Read these off the matrix that follows. Rows and columns are numbered from 1.
1) Find the entry directly above the smallest entry.
2) Find the entry directly below 117.
3) Find the entry at row 2, column 2.
4) Find the entry at row 3, column 1.
5) Find the entry just right of the smallest entry.
6) Find the entry in row 3 and column 2.
7) Find the bottom entry of the column that holds the largest entry.
8) Find the entry in row 1 and column 1.
[[130 137 120 139 119 123 119 120 130 113]
 [129 122 114 118 112 135 112 112 129 112]
 [129 120 144 114 147 122 148 147 128 150]
 [131 136 117 137 114 119 115 116 131 112]
 [130 115 120 110 118 136 118 118 130 116]]
1) 137
2) 120
3) 122
4) 129
5) 118
6) 120
7) 116
8) 130
